Each run below is a few steps of one of 4 hidden systems, one row a step.
M, trace 1 (8 x 48):
[[-17   6 -12 -13  -9 -13 -18  13  15 -13  -9  -1 -12  -4   5 -10  11  -8
  -10 -24  -7  -9   5  19   1  19  13   3 -17  24  -2 -11  -9  12  -2   4
   21 -18  -1   6  -7  11  11   1  15  12   6   4]
 [-12  -3 -14 -17  -8 -13 -16  15  13 -15   0   7  -5  -5   8  -7  16   5
  -10 -18   0  -5  10  10  -2  23  -3   2 -14  25   6 -18   1   7   5   6
   16 -13  -8   8 -11  10  24 -10  14  11  -1  -6]
 [ -7 -11 -14 -22  -7 -16 -11  13  11  -9  10  15  -2  -9  16  -5  16  14
  -11  -7   2  -3  11  -1  -3  22  -8   5 -12  21  11 -17   9   0  10   0
   12   0 -12  16 -12  14  31  -9  12   5  -7 -11]
 [ -7 -16  -1 -20  -9 -15 -10   6   6  -5  21  13   2  -7  24   1  14  20
   -6   4   3  -1   9 -13  -3  24 -12   3   1  12  10 -11   6  -8  11  -8
    4  13 -11  13 -11  10  28 -12   2   3  -9 -18]
 [ -1 -13   6 -17  -4 -14  -4  -5  11   6  28   9  -4  -1  32  15  15  20
   -3  13  -5  -6   7 -18   5  16  -9   2  11   5  12  -4   4 -16   6 -13
   -2  22  -6  11  -5   8  22  -9  -4  -6   0 -17]
 [ -8  -6  17  -7  -4 -11   4 -11   9  13  23   4 -12   3  24  24  18   7
    1  20 -12  -9   2 -15   3   9 -14  -1   9  -2   2   2   1 -29   0 -11
   -2  22  -4   9   9   8  10  -2  -4 -13   1 -12]
 [-13   1   9   1  -2  -6  11  -9  11  16  13   6 -19   6  10  24  17  -3
    8  21 -17  -7   0  -6  -3  -1 -17  -1   9  -8  -6  -3   2 -30  -7  -8
    2  15  -2   7  25   5  -6   8  -4 -17   2  -7]
 [-14   8   2   7   1   3  19  -7   6  14  -1   8 -11   0  -6  19  10  -8
    7  24 -10   3  -6   0 -13 -14 -24   3  -1  -9  -7  -7   7 -23 -11   5
    1   2  -3   8  32   1 -15   8   2 -18  -5  -6]]
Z, trace 2:
[[-15  -1  -4  -3  -6  -3  18   0   7  18  -6  18   4 -15 -10  13  15   0
    5  20  -3  15  -1   4 -31  -6 -48  11  -4  -4  -2 -18  21 -26  -7  10
    6   6  -9   6  28   4  -3   7  10  -7 -18   1]
 [ -9   7 -18  -2  -5   0  23  14  -1   7  -9  16   2  -9 -23   3   5   2
   -1  16   6   7  -3   1 -26  -7 -52   7 -17   4  -6 -24  18  -8  -1  16
    5 -10 -19  13  19  -1  -8  -1  13 -13 -25 -12]
 [ -8   7 -27  -1  -1   0  14  20  -1  -2 -18  12  -1  -5 -27  -9  -3   3
   -8  -1   8   1   0   6 -16   1 -30   6 -28   8 -11 -25   9  16   8  21
    9 -23 -21  11  10  -3  -5  -7  13 -11 -21 -14]
 [ -4  12 -28   1  -2  -2  -6  23   1 -14 -23   3  -3  -2 -25 -17  -3  -5
  -13 -20   3  -8  -2  19  -5   6  -7  -1 -28  16 -12 -20   4  25   2  19
   16 -28 -11   8   0   3  -2  -7  17   2  -6  -2]
 [-12  17 -18   0  -3  -2 -16  14   4 -16 -25  -7 -10   0 -15 -15   2 -20
   -9 -30  -9  -5   0  28  -1   8  23  -1 -17  13  -8  -7 -13  23  -6  14
   20 -31   4  -3  -5   5  -3   7  13  16  14  16]
 [-10  17  -3   6  -1   2 -17  -3   3 -11 -23 -16 -14   6 -10  -5   5 -35
   -2 -28 -12  -6  -1  29   8  -1  36  -1  -5   1  -9   5 -13   5 -16   4
   13 -19  18 -17   5   6 -14  14   7  20  27  33]
 [ -2  13  14  16   3  13  -2 -14  -1   0 -13 -19 -14   4 -11  13   2 -36
    9 -11 -15  -4  -5  28   8 -11  33  -6  17 -14  -6  12 -11 -11 -20  -3
    3  -2  21 -22  20  -5 -25  21  -6  12  31  33]
 [  9  14  17  19  11  18  17 -24  -6  15  -4 -15 -11  14 -13  23  -9 -24
   13  16 -12  -1 -12   4   9 -21  14  -6  23 -27 -10  15  -9 -14 -14  -2
  -10  11  13 -17  29 -12 -36  13 -15  -7  19  15]]
U, trace 3 (8 x 48):
[[-22   5  -2  -2 -12 -17  -7   2  26  -1   9   9 -24   2  18  16  24  -3
   -3   8 -16 -13   8   3  -7  15  -9   1  -9  11  -8 -12  -3 -20  -3  -4
   16  -4  -6  17  17  10   8   3  11  -8  -1 -14]
 [-22   9   6   5  -4  -8   9  -6  21  12   0   5 -26   6   7  26  23 -11
    7  13 -23  -8   0   8  -9  -2 -16   0  -3  -6 -14  -9   0 -27 -13  -4
   16   1  -1   6  33  10 -11  12   7 -14   7  -1]
 [-11  10  16  10   3   5  13 -16   7  20  -2  -3 -17   3  -3  26  10 -15
   13  17 -16   0  -5   8  -2 -14  -7   1  12 -16  -7   5   3 -28 -15  -4
    0  10  10  -5  35  -3 -23  14  -1 -10   8  11]
 [  7   2  18   8  12  14  11 -20  -8  15   8  -7  -2   6   0  20  -3 -11
   13  16  -6   7  -3   0   5 -14   2  -1  29 -23   4  13   0 -22 -12  -6
  -11  25  12 -16  18  -8 -21   9 -14  -5  10  13]
 [ 25 -12  18  -4  15  14   5 -21 -15  11  20  -3   8   5   9   8 -13   7
    5  14   7   3  -2 -17  17  -6  12  -4  32 -20  19  19   2 -11   3 -12
  -26  30   9 -12  -6  -7  -1  -3 -20   2   8   5]
 [ 26 -22  12 -12  13   3  -5  -9 -16   3  31   1  12   4  22  -3 -13  24
   -8   7  11   1   3 -29  23  10   8  -4  23  -7  18  11  -5   3  14 -11
  -21  27   1   0 -23  -7  22 -18 -16   4   4 -12]
 [ 13 -22   1 -14   1 -11 -10   2  -3  -3  31   6   1   8  25  -2  -9  33
  -15   6   6 -14   4 -31  21  18   3  -4   0   9   9  -4  -4  12  22  -8
   -6  13 -14  20 -23   1  29 -26  -7  -7  -4 -34]
 [ -7  -6 -11  -7  -5 -19  -4  12  13  -5  22  11 -20  12  23   5   5  24
  -17   9  -6 -25   4 -24   7  19  -7  -5 -20  18 -13 -12 -12   8  15  -1
   12  -5 -26  30  -2   4  22 -19   9 -20  -7 -43]]
T, trace 4, 8 rows:
[[ 16  26  -8  31  14  21   5   1 -17 -10 -22 -26 -14  23 -33  -8 -35 -29
   -3 -16  -5 -19 -19  12  26 -23  43 -13  -7  -8 -27  14 -29  38  -6   9
   -4 -28   5  -8   9 -18 -37   3  -5  -7  23  11]
 [  5  30   5  34  12  17  18 -11 -10   1 -22 -26 -26  27 -32  13 -20 -36
    6   2 -17 -23 -15  16  16 -29  29  -8  -3 -19 -35  13 -28  13 -14   5
   -1 -21  10  -5  37 -15 -50  16  -4 -16  23   8]
 [  7  26  11  34  16  21  31 -19  -9  21 -10 -11 -24  19 -30  28 -18 -24
   11  27 -14 -13 -19  -1   6 -37   0  -8   7 -31 -30  14 -10 -12 -18   7
   -7  -3   4  -5  54 -22 -54  12  -8 -27   6   1]
 [ 14   8   8  21  19  25  46 -17 -18  31   2   2  -3  13 -28  25 -24  -8
   15  44   5   1 -16 -17  -1 -35 -33  -3  13 -33 -14   8   9 -17  -7   3
  -21  16  -4   2  43 -24 -36   5 -13 -37  -7 -11]
 [ 32  -4  -2  13  18  28  42  -8 -31  29   6  11  18  -2 -32   8 -32  14
   11  39  25  11 -15 -29 -13 -26 -55   4   5 -29  -5  -3  21  -1  11  14
  -29  12 -17   2  20 -26 -19 -10 -13 -26 -32 -21]
 [ 36  -7 -19   0  18  22  31   8 -35  13  -1  12  28 -10 -39 -18 -40  30
   -3  19  33   9 -11 -24  -9 -19 -48   3 -10 -13   3  -8  19  31  22  26
  -26  -7 -29   8  -9 -26  -5 -30  -7 -15 -41 -25]
 [ 30   4 -29   1  12  16  12  25 -26  -8 -12   6  16  -7 -39 -35 -38  25
  -15  -6  30  -6  -6 -13   5  -7 -18  -3 -30   5  -7 -14   5  52  24  32
  -11 -31 -30  14 -19 -20  -1 -28   6  -5 -29 -29]
 [ 11  18 -37  12   8   1  -1  33 -10 -23 -21  -6 -12  13 -33 -25 -30   8
  -23 -22   5 -27  -9   0  12   5  10 -11 -40  18 -27 -14 -18  58  13  21
   11 -45 -24  23 -10 -12  -6 -20  15 -12  -8 -30]]

Which system made each run below?
trace 5:
[[-15 -10 -14 -21 -11 -18   0  13  12   0   6  25   4 -18   9   2  21  21
   -4   4   3  11  10  -5 -25  17 -44  10 -10  16   9 -25  21 -13   3   6
    8   1 -18  15  -2  15  25  -8  12  -3 -22 -17]
 [  0 -20  -4 -22  -5  -6   4   7   0   4  15  22  11 -16  13   1  10  25
   -2  14   9  11   6 -19 -16  16 -45   6   2   5  19 -17  21 -16  15  -2
   -5  18 -16  12 -13   6  26 -14   0  -5 -26 -18]
 [  8 -23  11 -16   4  -3   6  -8  -1  14  27  18  11  -8  20  11   5  28
    0  22  10   8   2 -25  -2   8 -28   3  16  -7  17  -2  15 -20   7 -10
  -13  32 -10   7  -3   1  21 -13 -10  -8 -15 -17]
 [ 11 -20  21  -8  11   6  13 -18  -4  20  30   3   1   3  21  18   1  14
    8  29  -2   3  -1 -22   6  -1 -12  -1  25 -18  12   8   7 -31   5 -14
  -19  35  -1   2   7  -3   3  -4 -16 -11   0  -8]]
  M
trace 6 (4 x 48):
[[ -1  10  -8   2  -3   7 -28  11  -4 -22 -27 -22   0  -1 -16 -20  -5 -29
   -5 -48  -2   1   0  35   9   8  49   0  -7   9   1   5 -12  29 -10  11
    8 -26  15 -24 -22   2  -7   8   4  32  23  36]
 [ -8   8 -14  -8  -5  -8 -32  19   3 -24 -21 -10   0  -6  -6 -26   4 -16
   -9 -46   0   2   2  36   5  19  41   0 -10  22   6  -5 -15  23  -6   7
   16 -26  10 -16 -29   6   9   6  10  35  18  27]
 [-12  -1 -18 -15  -8 -15 -36  21  11 -25 -14  -4  -2  -8   6 -20  13  -6
  -14 -43  -3   2   6  24   1  27  29   3  -9  26  17  -9  -8  19  -2   4
   19 -19   6  -6 -30  16  26  -3  14  32  16  17]
 [-14  -7  -9 -25 -10 -21 -36  15  15 -22   0   5  -2 -11  23 -18  25   5
  -13 -32  -8   0  14  16   4  33  19   2 -11  23  19 -17   0   6   4   2
   17 -10   2   4 -30  16  36  -6  12  33   9   6]]
  M
trace 7, 4 rows:
[[ -1 -12 -20 -21  -2  -8   2  21  -6  -3   6  23  11 -18  -1 -13   1  27
  -12  11  14   6   5 -16 -14  14 -40   5 -16  12  12 -25  19   5  16  12
    1  -3 -24  17 -16   5  24 -18   4  -2 -31 -25]
 [ 19 -25  -4 -20   5   0   2   4 -13   3  27  14  23 -10  14  -7  -7  36
   -8  14  18   4   4 -27   0  12 -24   5   5   1  19  -7  14   2  22   1
  -17  19 -19  12 -20   0  31 -25  -7  -1 -20 -29]
 [ 23 -24  16 -10  13  -3  -2 -16  -9   5  36   1   7   6  28   9  -8  29
   -3  23   9  -3   2 -35  18   9   1  -1  25  -6  19  10   0  -9  13 -16
  -19  34  -6  11 -15  -6  16 -17 -15  -7   0 -25]
 [  8  -9  28   5  12   0   4 -27  -2  13  30  -8 -18  21  28  28  -2   5
    7  25 -13 -14  -1 -27  27   0  17 -10  27 -14   4  15 -13 -24   1 -22
  -15  35   3   2  13  -6  -2  -5 -20 -14  18 -10]]
  M
trace 8:
[[ 19 -32  12 -27   2 -12 -13  -4  -6   1  43  10  15  -4  42  -4  -2  43
   -8  12  12   2  11 -40  18  22  -2  -1  18   4  29   1   6  -3  23 -20
  -19  34 -10  13 -33   1  44 -25 -11  -1 -10 -27]
 [ 10 -23  31 -11  10 -13 -10 -25   4  10  48  -4 -15  17  54  24   6  22
    1  25 -13 -13   5 -38  31  16  16  -8  34  -4  18  17 -12 -26   6 -29
  -17  49   3   5  -6   5  19 -11 -22 -10  15 -19]
 [-10   0  38  11   5  -9   2 -33  18  21  34  -7 -37  24  38  48  19  -6
   11  30 -33 -22   2 -16  21   0  23 -10  28 -13  -9  17 -22 -44 -13 -30
   -4  34  13   4  33   3 -12  11  -8 -19  29  -5]
 [-33  28  17  23  -1  -6  19 -20  27  21  -7  -7 -48  21   5  48  24 -31
   14  26 -38 -21  -4  14  -3 -17  -2  -7   6 -14 -28   4 -11 -46 -26 -10
   17   6  11   5  66   8 -37  28   5 -28  20   2]]
  M
trace 9:
[[ 12   4  -2   4   7  10 -24   1 -10 -20 -11 -27  -5  11  -8 -18 -16 -17
   -7 -39  -3  -9  -5  22  25   6  62  -7   1   4  -3  10 -24  35  -5   3
    0 -20  13 -18 -22  -4  -2  -4  -3  19  29  22]
 [ -7  13  -7  -2  -5  -5 -32   9   3 -23 -14 -20 -14   9   4 -18   0 -19
   -9 -43 -10  -9   4  22  20  13  54  -4  -8  18  -4   3 -28  26  -3  -2
   14 -23  14  -9 -20   4   3   0   7  20  29  18]
 [-19   9 -13  -4 -10 -16 -30  14  15 -22 -14 -11 -17   3   6 -13  12 -16
  -15 -39 -14 -14   3  23  10  20  41  -3 -15  25  -2  -6 -18  18  -7   3
   24 -26   8  -1 -17  12   9   3  14  20  21  12]
 [-23   3 -17 -13 -13 -22 -28  20  21 -20 -14   1 -13  -6  13 -13  22  -3
  -13 -30 -12  -7  12  20   0  26  16  -2 -21  30   2 -19  -8  10   0   5
   24 -23  -2  11 -16  19  22   1  17  18   6   1]]
  M
trace 10, 4 rows:
[[ -1  -5  16  -1   3   9  22 -23  -2  26   9   4   4  -5  -1  24  11  -5
   16  28  -2  12  -1  -2 -14 -16 -32   8  22 -23   9   3  21 -40 -10  -1
  -10  26   9 -11  27  -2 -10  10  -9  -7  -1  12]
 [ 20 -15  19  -4  13  17  23 -19 -18  23  19   5  19  -3   1  16  -7  10
    9  29  11  15  -6 -17   1  -9 -23   4  31 -25  16   5  19 -22   4  -9
  -28  35   0 -13   6 -11  -3  -1 -20  -5  -4   3]
 [ 35 -26  12 -10  15  13  13 -14 -23  16  29   6  20  -1   8   4 -19  28
    3  25  18   7   1 -32  11  -2 -18  -1  26 -16  20   8  11  -3  16  -5
  -28  30 -10  -1 -11 -12  13 -19 -21  -8 -12 -15]
 [ 28 -21   3  -9  12   4   9  -1 -18   7  32   9  12   5  13  -3 -21  38
  -10  23  16  -5   1 -38  13   5 -16  -3   4  -5  11   1  -1  11  25   0
  -22  15 -15  19 -14  -9  23 -26 -13 -13 -16 -36]]
  U
trace 11 (4 x 48):
[[-21   1 -12 -13 -14 -23   9  13  17   7   4  27  -5  -9   8  11  24  19
   -4  18  -5   0  10 -11 -27  15 -48   9 -17  15   1 -23  15 -21   7   2
   10   3 -18  25  12  10  16  -4  16  -9 -25 -25]
 [-23   3 -19 -12 -17 -21   6  20  16  -1  -5  24 -12 -14  -1   2  23   6
   -7   3  -4   0   6   7 -25  13 -41   9 -28  20  -6 -30  11 -10   5   6
   18 -10 -20  20   8  11  15  -3  24  -4 -19 -17]
 [-26  10 -21  -5 -15 -17  -7  21  21  -7 -15  14 -12 -11  -6  -4  28  -3
   -8 -12  -8  -1   7  19 -24  14 -25  11 -26  20  -8 -27   7  -2  -3  12
   27 -25 -14  13  10  13   7   4  22   3 -12  -6]
 [-30  15 -18  -3 -12 -10  -7  21  19  -7 -22   5 -16  -7 -13  -1  27 -19
   -5 -20 -13  -2   4  34 -17   6  -9   5 -23  13 -11 -22   0  -3 -13  16
   27 -26  -1   3  16  16  -2  10  21  10  -1  13]]
  Z
trace 12:
[[ -3   6  -4   2   0 -16  -7   3   9  -5  14  -4 -27  16  14   7   2   5
   -9   4 -14 -28   2 -12  21  10  18  -7 -13  13 -14  -4 -21  11   5  -5
   13  -9  -9  24   5   3   4  -6   3 -11   9 -25]
 [-14  15   1   8  -1 -14  -2  -1  16  -5   4  -3 -36  18   6  15   9  -9
   -4   4 -19 -25  -1   2  11   4  18  -9 -10  10 -21  -4 -20   1  -4  -1
   14 -12  -4  13  23   1  -8   3   6 -15  13 -12]
 [-14  18   9  15   1  -4   1  -7  10   0  -4 -11 -31  16   1  20   6 -21
    0   4 -27 -18  -4  12  11  -5  20  -9  -1  -4 -20   5 -21  -7 -13  -3
   13  -8   5   3  28  -2 -22  12   2 -11  22   3]
 [ -1  11  18  14   2   5  -2 -18   3   5  -2 -15 -21  13   2  18   4 -24
    8  -1 -18 -11  -5  11  14  -8  26  -5  18 -11  -9  13 -16 -13 -14  -5
    0   4  15 -13  22  -5 -22  14  -8   0  28  16]]
  U
trace 13:
[[  6   7  15  12  11  14   9 -24 -10  13   1 -10  -6   9  -8  17  -3 -17
   10  10  -8   1  -6   2   9 -13  14  -5  25 -22  -4  11  -5 -13 -15  -4
  -14  15  15 -17  17  -7 -27   8 -13  -1  18  16]
 [ 15  -3  13   9  15  20  17 -18 -17  18   1  -2   8  -1 -12  10 -10  -6
   10  16   1  13  -9  -3   0 -17  -8   3  26 -24   7   4  11 -14  -7   0
  -18  19   8 -18  14  -8 -16   4 -17  -4   0  13]
 [ 19 -10   0  -1  11  22  20  -8 -21  14  -3   3  25 -10 -21  -2 -15   5
    7   9  21  20  -7  -3  -8 -12 -25   5  17 -18  14  -2  23  -1   2   8
  -22  15   2 -15   0 -12  -9  -4 -13   1 -13   9]
 [ 21  -9 -15  -4  11  20  12   7 -20   4 -11   7  27 -13 -26 -16 -19   5
    2  -6  26  18  -4   1  -9  -7 -19   8  -2  -9  11 -11  24  16   9  16
  -14  -3  -5  -9 -10 -12   2  -6  -7   9 -17   8]]
  T
trace 14 (4 x 48):
[[  6   3  -2  -1   0  10 -21  -1  -5 -13 -17 -18   3  -3  -3 -16  -3 -24
    0 -35  -2   5  -3  27  13   1  41   0   8  -3   8   9  -9  13  -8   2
    1 -10  19 -23 -14   0  -3   9  -4  26  24  35]
 [ -5   7   0  -5  -4  -2 -22   4   6 -15 -19  -9  -7  -6  -3 -10   8 -24
   -4 -34  -5   2   2  31   8  12  35   2   4  10   8   0  -8  10 -10   4
   12 -12  18 -16 -13   8   1  12   4  30  25  33]
 [-12   5  -7 -12  -7 -10 -25  11  11 -16 -16  -8  -5  -9   3 -11  14 -16
   -8 -33  -8   2   8  29   0  16  21   1  -6  17   9  -7  -4   5 -10   8
   21 -14  11 -10 -14  14  11   6   9  31  14  25]
 [-19  -2 -10 -18 -10  -8 -23  13  13 -14 -12   5  -3 -11   6 -12  21  -5
   -5 -26  -6   6   9  28  -9  24   7   5 -10  17  15 -13   1   4  -3   5
   19 -14   4  -2 -17  18  20   0  14  27   7  19]]
  M
